In the rows, 128 means zero.
Turns, then the turns between two rows, first turn first; the first pair answered
Z714 (before => after):
126 126 130 127 117 120 112 118 125 125 123 123 129 131 119 130 131 137 128 107 115 117 128 142 130 112 130 126 132 130 134 128 117 127 139 124 123 123 126 => 123 130 126 130 118 131 109 119 129 124 113 126 137 126 119 132 125 138 122 109 124 125 136 138 134 121 138 132 133 129 126 123 122 123 130 135 122 130 125
126 140 135 164 123 136 105  89 121 103  95 108 138 156 113 139 143 128 146  96 137 113 133 131 141 100 115 125 112 136 125 131 134 144 110 138 141  85 138 => 126 142 135 161 127 139 107  87 121 101  93 106 135 156 111 135 145 128 148 102 137 115 133 128 139 100 113 123 111 132 129 128 134 147 112 139 144  89 137
127 127 118 126 144 132 133 103 143 151 125 146 139  98 121 103 114 137 126 142 139 130 132 113 144 152 138 122 130 141 130 135 139 103 141 159 128 141 148 => 141 128 120 114 151 136 139 102 131 135 132 141 129 109 113  99 134 121 125 159 133 136 124 108 139 148 127 116 127 131 148 140 144 114 143 144 131 150 146
Z929 (before => after):
117 106 133 129 116 121 133 137 141 147 138 148 139 110 141 124 105 153 115 118 124 139 121 142 131 139 122 129 136 131 123 140 126 118 136 130 123 118 124 => 119 124 144 109 124 136 136 137 133 140 139 127 137 112 130 126 108 126 109 127 122 128 110 155 113 137 118 114 134 114 120 131 137 117 127 132 121 134 116
127 128 140 138 120 113 130 133 131 147 134 114 129 125 144 126 107 134 140 102 118 100 121 155 135 103 133 126 136 143 115 122 118 136 125 126 120  97 121 => 129 101 127 124 131 111 139 149 133 135 167 145 128 115 153 108 109 133 126 126 113 134 129 134 137 121 129 134 151 130 129 133 119 134 135 111 121 132 112
141 113  95 131 117 153 121 110 114 131 142 135  99 120 140 132 102 132 116 130 123 150 142 120 120 110 121 113 108 133 127 136 129 144 130 119 121 103 159 => 144 125 104 115 121 164 126 111 108 125 148 125 102 120 137 132 103 114 109 142 123 150 134 130 112 114 117 109 111 116 128 132 136 145 125 121 126 122 153
107 109 113 128 121 117 136 133 136 147 121 130 147 114 143 123  98 141 127 120 134 122 145 123 131 144 138 132 136 131 113 131 113 104 136 151 133 122 104 => 107 119 121 107 130 131 144 135 127 141 130 118 144 111 137 120 100 117 117 134 132 122 134 133 120 148 131 124 137 112 112 125 124 104 130 152 136 147  93
Z830 (before => after):
134 130 135 149 111 108 130 132 137 111 102 165 117 112 121 133 120 143 114 105 135 146 142 108 129 138 137 121 124 132 114 134 123 137 130 131 125 113 120 => 141 122 140 131 119 105 140 140 130 104 126 167 109 108 124 122 125 129 107 126 126 152 127 109 121 141 122 121 127 120 129 144 126 144 136 117 127 140 113
156 131 135 114 120 132 140 151 104 123 122 117 130 128 134 126 119 107  98 144 107 141  95 152 117 137 109 151 118 168 111 118 140 118 143 146 131 152 102 => 148 141 136 128 115 133 131 144 110 134 102 112 137 127 134 133 114 120 106 123 116 130 101 160 125 131 121 150 116 180  96 111 139 114 136 157 130 125 106
148 152 124 126 145 124 160 137 116 148 148 113 133 164 128 126 126 117 116 122 103  74 112 131 116 120 100 119 129 150 134 103 114 100 132 105 132 112 137 => 140 153 107 156 140 133 146 127 133 147 115 126 144 162 132 136 125 147 118 106 123  89 137 109 141 128 121 132 128 164 125  96 114 101 130 121 129  86 149
Pairs:
Between the rows of a pair lie 2 to 4 turns.
137 145 133 122 123 134 128 123 124 125 129 103 122 140 119 119 129 118 132 120 113  99 110 148 112 125 121 109 121 122 127 122 127 123 125 123 126 128 136 => 127 125 126 136 117 120 128 131 134 143 138 134 131 126 138 119 105 150 132 106 118 107 129 140 127 137 133 123 129 132 112 124 113 106 134 127 120 120 137 -> Z929 Z929 Z714 Z830
129 125 125 143 140 114 122 147 119 153 157 112 106 134 123 132 147 159 150 108 150 144 150 115 129 111 126 118 106 147 134 138 139 144 145 115 105  85 143 => 133 123 133 130 146 113 129 154 113 145 177 109 101 133 122 126 152 142 145 120 143 143 138 121 117 110 118 114 112 139 143 144 141 149 151 103 107 101 136 -> Z830 Z830
125 140 156 111 132 107 141 142 117 138 151 110 105 135 123 125 130 110 144 118 115  94  94 156 111 113 104 117 125 131 137 135 117 124 132 114 132 119 125 => 130 136 147  99 144 123 143 147 116 117 162 122 114 129 122 119 140  95 123 146 116 125 103 136 108 127 108 116 132 110 150 136 129 128 128 111 134 152 119 -> Z929 Z830 Z830 Z929
116 148 141 117 127 126 133 135 130 139 123 109 138 119 127 139 106 117 129 118 128 102 118 151 117 128 137 121 130 127 105 123 136 114 112 142 118 128 129 => 126 150 142 107 133 131 134 132 121 121 128 102 131 130 118 135 128  98 125 139 123 109 112 145 115 125 130 114 125 116 127 128 140 129 114 136 125 141 129 -> Z714 Z714
146 121 135 128 135 134 141 121 113 115 146 144 113 137 135 124 149 107 136 156 116 129 123 116 118 124 113 123 119 131 153 135 131 138 135 111 143 126 120 => 145 114 127 144 127 126 138 116 120 117 138 155 112 139 142 125 146 127 142 147 122 129 131 107 128 119 120 129 119 142 151 141 119 140 140 111 139 110 124 -> Z929 Z929
109 128 119 124 140 147 128 135 143 130 125 153 155 106 138 130  98 143 107 128 141 159 149 117 135 155 149 141 139 111 104 114 136 104 125 144 125 155 125 => 113 145 121 118 143 164 126 127 138 118 113 135 155 115 124 135 110 126 103 135 145 157 143 122 129 152 150 133 135 104 109 107 144 112 116 153 126 160 123 -> Z929 Z830
118 107 127 151 108 107 129 133 147 146 135 156 128 106 149 129 108 167 135 105 129 130 146 111 145 136 131 140 132 141 119 125 103 121 136 129 126  99 132 => 121 151 151 138 111 125 130 120 137 150 109 108 126 116 125 147 112 135 143  93 128  89 125 149 124 122 128 120 121 130 105 113 115 119 118 141 126  90 134 -> Z929 Z929
124 117 129 105 141 141 132 127 139 130 161 155 132 112 156 112 100 155 123 130 134 149 120 113 143 173 136 133 129 105 113 127 134 129 120 151 113 153 118 => 136 159 150  92 143 162 127 110 127 122 131 103 128 131 130 128 125 123 132 127 135 116  96 143 124 153 126 112 112 102 113 118 146 142 104 155 117 140 123 -> Z929 Z714
143 135 149 134 131  66 130 129 119 139 137 159  95 130 131 118  88 148 144 132 105 115 122 132 100 138 123 128 146 134 113 165 115 120 138 128 131 104 132 => 153 159 158 108 148 102 136 128 109 117 136 135 100 131 109 121 101 108 128 164 109 128 112 139  81 146 120 114 148 103 115 151 138 121 126 135 135 141 127 -> Z830 Z830 Z929
132 129 111 132 137 155 123 119 122  88  99 133 128 149 130 126 138 136 118 142 142 142 130  90 157 141 165 125 129 106 130 131 130 145 144 127 121 133 135 => 136 126 112 140 129 140 121 114 119  93  97 128 118 160 129 128 149 143 130 130 135 128 122  95 156 127 152 125 118 125 139 140 118 153 151 118 122 114 141 -> Z830 Z929 Z830
125 129 118 142 114 137 109 127 129 139  94 124 140 115 117 136 106 153 126  98 159 120 138 135 144 148 156 139 126 132 114 102 135 114 109 151 121  93 126 => 152  98 116 119 127 124 128 144 109 106 155 141 114 128 118 102 154 128 118 151 130 152 117 113 136 144 122 138 129 114 176 132 128 141 132 105 130 136 123 -> Z830 Z714
138 132 136  81 142 141 145 151 108 144 158 115 117 119 134 110 121  93 120 132 110 124 108 112 118 137 121 109 139 117 117 135 143 144 154 137 120 146 137 => 128 156 140  97 133 161 129 134 118 149 113 100 132 121 122 130 109 103 127 113 127 114 123 119 123 136 145 110 132 123  94 118 151 135 138 168 122 121 145 -> Z830 Z714
117 139 122 138 126 130  98 130 122 109 108 146 154 116 135 138 117 160 135 114 151 149 157  81 139 174 147 133 122 143 100  77 127 105 117 156 101 143 134 => 126 152 144  94 142 140 117 140 110  98 140 124 146 115 123 134 122 116 123 143 138 138 125 106 109 173 124 116 130 110 109  77 140 102 113 145 101 190 116 -> Z929 Z830
123 136 114 127 124 157 106 114 155  97 117 147 165 136 116 107 116 146 115 139 139 172 167 109 153 154 162 129 131 116 128 102 165 140  99 148 134 127 140 => 126 145 120 135 119 154 102 107 157 103 100 135 163 137 111 113 116 153 122 124 140 157 167 114 157 149 162 126 123 124 121  98 162 140  93 152 132 108 146 -> Z929 Z929
128 126 132 139 122 101 122 118 129 130 119 121 119 143 127 130 148 142 148 116 118 109 122 137 136 107 112 124 115 148 143 140 111 140 138 118 132  90 138 => 125 127 146 117 126 102 132 128 124 141 145 114 116 133 129 129 131 123 142 122 107 102 111 159 121 113 104 119 124 133 133 140 116 127 133 115 129 113 126 -> Z929 Z830
143 143  96 141 132 106 125 117 145 138 107 130 123 134 107 141 147 144 113 144 114 122 133 109 128 113 132 143 111 115 118 130 143 147  94 132 129 122 140 => 145 143 105 119 136 103 139 128 138 143 132 126 115 130 107 134 144 125 108 154 104 118 121 119 115 112 118 138 116 104 121 134 144 146  96 121 128 144 129 -> Z929 Z830
118 124 150 135 124 100 136 123 106 121 151 119 118 147 101 146 146 114 139 120 108 119 107 120 124  90  92 126 123 151 140 139 117 124 139 119 125 113 138 => 104 131 131 159 117 122 118 111 125 123 107 125 144 139 100 161 131 135 135 105 135 136 138 102 141 107 128 135 121 157 117 119 126 115 127 150 120  97 145 -> Z830 Z714
130 151 148 152 130 123 127 143 119 137  99 116 114 123 117 130 125 142 161 113 120 106 111 136 146 112 131 143 111 151 122 157 134 127 117 119 116 107 157 => 140 143 147 138 136 121 132 148 107 122 119 118 105 134 115 121 144 125 157 131 111 114 100 131 141 109 119 140 111 142 146 167 135 138 125 103 120 125 155 -> Z714 Z714 Z830 Z714
137 134 147 102 135 133 149 122 122 133 156 116 124 116 119 132 121 118 106 141 133 130 113 145 103 133 126 125 140 100 138 123 124 121 133 120 130 153 110 => 127 130 140 115 131 128 143 123 134 149 148 122 134 108 127 137  95 135 108 124 138 125 121 150 108 139 140 129 145 107 117 115 119 107 132 132 124 141 111 -> Z714 Z714
121 114 104 150 140 125 136 138 117 107 138 140 140 124 126 124 131 140 109 147 153 177 140 117 149 158 130 136 129 122 126 125 150 124 116 135 124 143 128 => 122 112 105 144 144 125 137 140 114 108 140 136 138 125 125 123 134 136 108 151 146 177 136 120 144 159 126 134 132 121 128 126 150 122 119 132 126 150 124 -> Z830 Z830 Z830 Z830
128  98 126 144 111 107 123 133 119 129 126 136 124 132 113 113 144 140 151 119 119 115 123 106 141 132 133 132 130 143 142 146 116 143 144 103 112 103 135 => 129 125 140 134 112 117 122 123 112 130 111 108 123 142 101 124 144 120 157 115 120  91 111 130 130 122 130 119 126 140 135 135 125 145 130 111 113 100 132 -> Z929 Z929
121 139 127 139 123 142 124 128 146 131  97 130 134 121 112 139 111 144 118 117 146 136 146 110 140 133 146 145 141 145  98 120 129 123 121 151 134 115 148 => 137 137 134 110 140 150 138 140 130 107 127 129 129 123 104 126 128 109 108 155 136 155 131 105 123 140 132 138 147 114 122 128 140 134 125 134 136 159 135 -> Z830 Z929 Z929 Z929
129 129 145 123 125 130 113 123 118 138 118 121 139 118 115 136 138 107 149  97 112 103 112 161 128 113 113 121 119 130 130 128 120 134 107 108 127 102 132 => 135 122 123 139 130 149 102 116 122 112  93 139 150 123 116 131 158 119 134 110 130 142 136 118 147 126 132 132 116 133 142 126 127 146 107 119 133 102 142 -> Z830 Z714
110 142 125 118 128 117 133 118 143 119 167 117 113 119  87 127 160 125 121 157 118 143 127 139 107 124 129 120 101 114 151 125 139 120 112 128 150 147 116 => 103 147 121 148 115 115 120 103 155 134 131 117 121 123  90 140 154 156 134 125 132 128 141 137 123 116 143 127  90 139 135 121 131 117 110 141 147 106 128 -> Z929 Z714
135 134 149 112 133 134 138 120 117 130 145 111 115 119 126 124 125 108 137 121 120 119 112 143 118 121 133 122 126 118 123 131 131 129 114 128 129 128 122 => 135 140 137 127 132 150 128 110 124 118 114 112 126 122 120 128 134 117 132 123 136 134 129 124 129 125 150 127 124 121 119 122 139 135 109 138 129 119 133 -> Z830 Z714
112 133 130 147 127 105 132 134 127 133 134 126 112 127 140 138 129 135 148 113 121 102 106 144 135 125 126 120 129 139 126 135 118 123 129 120 128 112 122 => 113 122 125 148 127 100 134 138 130 131 142 135 112 124 146 135 130 141 146 112 124 112 109 138 138 128 128 125 132 142 127 137 117 122 131 119 129 113 121 -> Z929 Z929 Z929
141 121 100 154 121 144 130 123 135  98 102 140 130 138 138 125 152 152 113 117 141 152 147  99 144 126 128 140 113 143 139 135 116 151 145 135 137 101 143 => 144 110 108 147 116 123 136 131 127 106 129 138 112 141 142 115 157 147 119 120 126 135 127 110 139 116 105 134 114 148 156 149 107 156 157 113 140 105 140 -> Z830 Z929 Z929
125 143 128 103 149 112 123 129 144 128 144 116 119 136 123 117 108 137 140 105 115  98 110 146 131  97 119 122 107 130 126 130 102 143 120 133 107 111 143 => 127 141 129  89 160 120 130 137 139 119 159 118 118 130 120 110 108 121 128 124 113 113 108 143 123 107 114 121 115 112 133 128 104 144 121 129 109 136 135 -> Z929 Z929
145 135 132 128 118 150 112 105 112 102 103 112  94 145 124 134 133  93 132 137 138 137 138 119 128  96  95 118 108 118 132 137 149 139 123 137 133 144 120 => 139 113 114 148 110 142 108 109 121 104 103 140  98 138 139 131 126 122 131 131 147 156 158  95 147 103 105 134 111 133 134 142 139 140 136 139 130 131 126 -> Z830 Z830 Z929
